One turn sends every row of this set to another row. A few are shown first. Where does it send the rows asked after them?
j_321: [ 1.30 -0.98 -1.34  1.51  1.47 -1.48 -0.70  0.19  0.98 -0.79 -0.95  0.40
  0.58  2.39  0.13]
j_574: [ 2.76 -1.52 -0.99  1.48 -0.34 -2.05  0.56 -2.18  0.32 -0.41 -2.43  0.06
 -0.67 -0.17 -0.97]
j_702: [ 1.56 -1.55 -1.15  0.52 -0.93 -1.96  0.61 -2.26 -0.24  0.33 -3.30 -1.26
  0.46  0.39 -0.91]
j_631: [ 1.42  1.47 -1.32  1.32 -1.54 -2.64 -0.27 -0.58 -1.31  0.45 -2.42 -3.10
  1.21 -0.61 -1.10]
j_195: [ 3.56  0.22  1.09  1.53 -1.51 -2.10 -1.67 -2.14  0.72 -0.78 -2.22  0.50
 -0.59  0.55  0.37]
j_762: [ 1.46  2.24  1.59  2.44 -0.38 -1.85 -0.60  0.57 -1.59 -0.48 -1.96 -1.59
 -1.29  2.14  0.57]
j_691: [ 1.85  1.13 -1.12  1.64 -0.10 -1.35 -0.54  1.11  0.86 -1.55 -2.37 -2.01
 -0.54  1.65  1.22]
j_453: [ 2.99 -1.08 -0.71  0.94 -1.19 -1.43  0.00 -2.32 -0.22  0.29 -2.48  0.11
 -0.14 -0.01 -2.14]
j_93: [ 1.20  1.40  2.20  2.22  0.50 -2.51 -1.94 -0.60 -0.06  1.19 -0.70 -1.71
  0.89  2.33  0.31]
j_286: [ 2.12  0.89  0.92  0.85 -0.97 -3.53 -2.02 -1.19 -0.36 -0.47  1.05  0.26
  1.09 -0.11 -0.12]
j_554: [ 2.92 -0.97  1.44  1.89 -1.33 -2.52 -0.07 -1.97  0.17 -0.52 -2.96  0.40
 -0.17  1.16  0.93]
j_272: [ 2.00  0.48 -0.79  0.10 -1.74 -1.25  1.41  1.37  0.20  0.00 -2.09 -2.59
  0.98  1.56 -0.02]
j_797: [ 1.33  0.69  0.92  0.15  1.28 -1.62 -0.75 -0.30 -0.58  0.18 -1.61  1.79
 -0.11  2.32  0.53]
j_208: [ 1.86  1.80 -1.46  1.98 -1.67 -3.26 -0.82  0.25  0.01 -0.44 -0.27 -1.83
  0.89 -1.19  0.39]
j_515: [ 1.76 -0.01 -2.05 -0.19 -0.05 -0.17 -0.35  0.83 -0.51  0.08 -1.77 -1.99
 -0.56  1.48 -0.94]
j_592: [ 1.46  0.62 -1.46  1.01 -1.29 -2.64  1.19 -1.13 -1.35  0.47 -1.84 -1.53
  0.24 -1.22 -1.46]
j_500: [ 2.34  0.73  0.76 -0.06  0.08 -1.45  1.90 -0.29 -0.40  0.05 -3.65 -0.20
  0.98  1.62 -1.09]
j_82: [ 0.90  1.69 -0.58  1.27 -0.06 -1.27 -1.07  1.42 -2.06  1.06 -0.04 -2.03
 -0.03  1.55 -1.05]
j_223: [ 0.22  1.55  0.88 -0.22  0.13 -1.95  0.85 -0.79 -2.64  0.25 -2.18 -0.54
 -0.37  1.62 -0.82]
j_788: [ 2.58  0.60  2.19  1.68 -1.27 -3.39 -1.26 -0.90 -1.10 -0.41 -0.24  0.88
  1.69  1.14 -0.11]
j_149: [ 1.19  1.77  0.24  2.49  0.81 -1.87 -1.71  1.29 -0.40  0.46 -0.22  0.03
  0.01  2.02  0.95]
j_988: [ 1.92  0.98  0.17 -0.49  0.21 -0.59  0.44 -0.19 -0.66 -0.38 -3.46 -0.25
 -1.40  1.73  0.41]
j_146: [ 0.56  0.04 -0.59 -0.58  0.56 -1.53 -0.84 -0.12 -1.43 -0.15  0.35 -0.44
  1.25  2.09 -1.80]
j_421: [ 2.29  1.58 -0.68  2.29 -1.32 -3.26 -1.91  0.34 -0.16 -0.55 -0.20 -1.41
  2.65  0.13 -0.28]
j_442: [ 2.21  0.44  1.41  1.75  1.84 -1.89 -0.43 -1.06  1.00  0.18 -2.61  0.45
  1.14  2.17 -0.37]
j_621: [ 0.78  0.21  0.02  0.53 -1.23 -1.89 -0.83  0.50 -0.33  1.18  0.44 -2.85
  1.66  1.94 -0.33]
j_688: [ 2.00  1.11 -1.49  2.33 -2.25 -2.22  0.59 -0.63 -1.21  1.25 -2.40 -1.61
 -0.05 -0.88 -1.26]
j_649: [ 1.72  1.75  1.28  0.86 -1.89 -3.26 -2.00 -1.49 -0.76  0.30 -0.11  0.86
  1.16  0.06  0.16]
j_773: [ 3.21  0.28  2.08  1.89 -0.93 -2.64 -0.87 -2.28 -0.36 -0.81 -1.55  0.32
 -1.24  0.22  0.23]
j_50: [ 1.49  1.28 -1.82  2.10 -1.93 -3.23 -1.21  0.03  0.26  0.67 -0.25 -0.53
  1.64 -0.60 -0.05]

j_515 goes to j_149
j_453 goes to j_50
And these:
j_421 goes to j_554
j_208 goes to j_773
j_621 goes to j_442
j_321 goes to j_691

One turn sends every row of this set to another row. A few are shown first. Where does it send the rows asked after them?
j_933: [-1.56  0.48 -1.22 -0.14 -0.72  2.17  0.08 -0.84 -1.43 -0.77  0.75  1.30]
j_16: [-1.08 -0.14 -1.01  0.19  0.09  2.13 -0.91  0.17 -1.60 -1.44  0.63  1.18]
j_494: [-0.60  0.23  0.08  1.06  1.33  1.54  0.93 -0.10 -2.21  0.23  0.26  1.51]
j_142: [-0.04  0.96 -2.96 -0.67 -0.24 -0.69  0.13  1.22  1.76 -0.09 -0.17  0.71]
j_753: [-0.11  0.06 -1.90  1.61 -0.52  0.35 -1.11  0.79  1.01  0.68  1.97  0.96]
j_83: [ 0.04 -0.58 -1.68  0.52  0.16  2.32 -0.07  1.51  1.43 -0.34  0.54  1.23]
j_381: [ 1.68 -0.36 -0.13 -1.01  0.96 -0.54  0.19 -0.21 -0.14  0.80  1.80 -0.73]
j_84: [ 0.10  0.10  2.23 -0.40  1.36 -0.15  0.20 -0.33  0.90  0.52 -0.68 -0.27]
j_862: [ 0.39 -0.28  0.62 -1.63  2.05 -0.63 -1.02  0.87  0.80 -0.99  1.61 -0.38]
j_913: [-1.93  1.12 -0.34 -1.63  2.03  0.24 -1.24 -0.12  1.13  1.05  1.55  1.79]
j_818: [-1.44  1.69 -0.48 -0.07  1.93  0.91 -1.63  0.15 -0.04  0.56 -1.40  1.08]
j_410: [-0.20  2.39  0.03 -0.90  0.82 -0.06  1.03 -1.37 -1.05 -0.27  1.37  2.19]
j_953: [-1.74 -0.18 -0.47 -1.29 -0.64 -0.17 -0.03  1.29 -2.17 -0.66  0.70  0.61]
j_663: [ 1.15 -0.62  0.48  0.52  1.24  0.47  0.61  1.30 -0.36 -0.63 -0.94  1.86]
j_730: [-2.28 -0.51 -0.40 -0.45 -0.46 -1.69  1.28  0.97  1.03  0.13 -0.66  1.37]
j_166: [ 0.50  0.10 -1.02 -0.37  1.18 -0.37 -0.24  0.62  0.85 -1.16 -2.34  0.49]
j_193: [ 0.58 -0.07  0.02  0.29  0.58 -1.56  0.24  0.39 -0.20  0.28  2.46  2.55]
j_215: [ 0.84  0.33 -0.76 -2.41  0.78 -0.79  0.02 -0.88  0.75 -0.05  2.26  1.09]
j_236: [-1.47  1.89 -1.02 -1.17  2.02  1.32 -1.42 -0.13 -0.66  0.26  0.64  1.95]
j_759: [ 0.25  0.50 -0.32  2.04  1.07 -0.32  1.91  1.33  1.01 -0.63 -0.23  0.31]
j_258: [-1.08  2.13 -0.53 -1.61  1.54  0.05  1.58 -1.26  1.07 -0.63  0.48  2.10]
j_31: [-1.16  0.76 -0.84 -2.39  1.23 -1.18  1.22 -0.02 -1.40  0.42  1.52  0.75]
j_803: [ 0.04  0.42 -1.42 -1.90  0.61 -1.37 -0.86 -0.21 -0.05 -0.66  2.63  1.19]
j_680: [ 0.04  1.18 -1.23  1.41  0.28  1.70  0.02  0.34  1.77 -1.76  0.88 -0.30]
j_719: [-1.42  0.33 -0.63  0.23  0.16 -1.90  1.48  1.23  1.13 -0.11  2.02 -0.61]
j_64: [-2.09  0.35  1.17 -1.69  0.54  0.11  1.56 -0.79  1.41  0.32  1.28  1.40]
j_847: [ 1.34  0.81 -0.67 -0.15  0.73 -0.32 -0.30 -0.45  0.04 -0.44 -2.08  0.10]
j_374: [-0.27  1.63 -1.82 -0.81  0.04  0.72 -0.26  0.61  1.10 -2.05  1.42 -1.12]
j_440: [ 0.21  2.30 -1.64  0.22  1.55 -1.17  0.39 -0.20  0.23 -1.53 -0.57  1.69]
j_580: [-1.85  0.03 -1.03  1.42 -1.02 -0.53  0.88 -0.81  0.06  1.24  0.66 -0.29]
j_378: [-1.63 -0.29  1.65 -1.21  1.60  1.56  0.48 -0.40  1.51 -0.22  0.62  0.36]
j_365: [-1.42  1.60  0.77  0.51 -0.08  0.28 -0.21 -0.77 -1.80  0.01 -0.71  0.01]
j_11: [-2.36  0.35  0.09  2.07  0.12 -0.91 -1.32 -0.03  0.21 -0.20  0.72 -0.08]
j_806: [-1.61 -0.88 -0.86 -0.95 -0.42  2.25  1.72 -0.01 -0.26 -0.03  0.79  0.07]
j_883: [-1.24 -0.94  0.87  0.85  1.53 -0.29  1.30 -0.24  0.75  1.49  1.52  1.50]
j_812: [-0.86  0.84 -1.14 -0.16  0.33  0.78  1.77  1.81 -1.06 -1.67  0.06 -0.48]
j_464: [-1.90 -1.08  0.33  0.74 -0.47 -0.01 -0.06 -0.79  2.11  0.85  0.33  0.40]
j_141: [-0.35  1.53 -1.64  0.11  0.00 -0.30 -0.01  0.45  2.34 -1.46  0.70 -1.17]
j_340: [-0.87  0.25  0.01 -0.73  1.38 -1.40  1.11  0.43 -0.37  0.61 -1.83 -0.35]
j_206: [-0.25  0.98 -1.08  0.98  0.11  0.93 -0.36  0.16  1.97 -1.26  2.54 -0.33]
j_311: [-1.58  0.76  0.25 -0.38  2.23 -0.03 -1.55  0.12  1.78  1.36 -0.33  1.00]
j_216: [ 0.27  0.40 -0.44  0.25  0.95  0.34  1.07  1.31 -0.72 -0.82  3.33  0.35]
j_377: [ 0.29  0.19 -2.00 -1.55 -0.12  0.23 -1.25  1.74  0.29 -0.28  0.86 -0.70]
j_109: [-0.35  0.94  1.35 -0.44  1.37 -0.39 -1.40 -0.53 -0.50  0.11 -0.08 -1.28]
j_135: [-1.76 -0.89 -0.46  0.99  0.10 -0.78 -0.11 -0.33  2.51  0.18  0.93  1.52]
j_198: [-1.65  2.52 -0.24  1.33  0.46 -0.19 -0.35 -1.66 -0.89  0.08  0.68  1.03]
j_990: [-2.43  0.02 -0.69 -0.70  0.94  1.98  1.03  0.34  0.77 -1.82  1.08  1.79]
j_447: [ 1.60  1.00 -1.63 -0.16  1.00 -0.11  2.03 -0.62  0.32  0.00 -0.52  0.96]

j_953 goes to j_193
j_933 goes to j_215
j_365 goes to j_410
And these:
j_447 goes to j_806
j_377 goes to j_753
j_862 goes to j_11
j_216 goes to j_719
j_311 goes to j_818
j_378 goes to j_109
j_166 goes to j_16
j_206 goes to j_141
j_883 goes to j_340

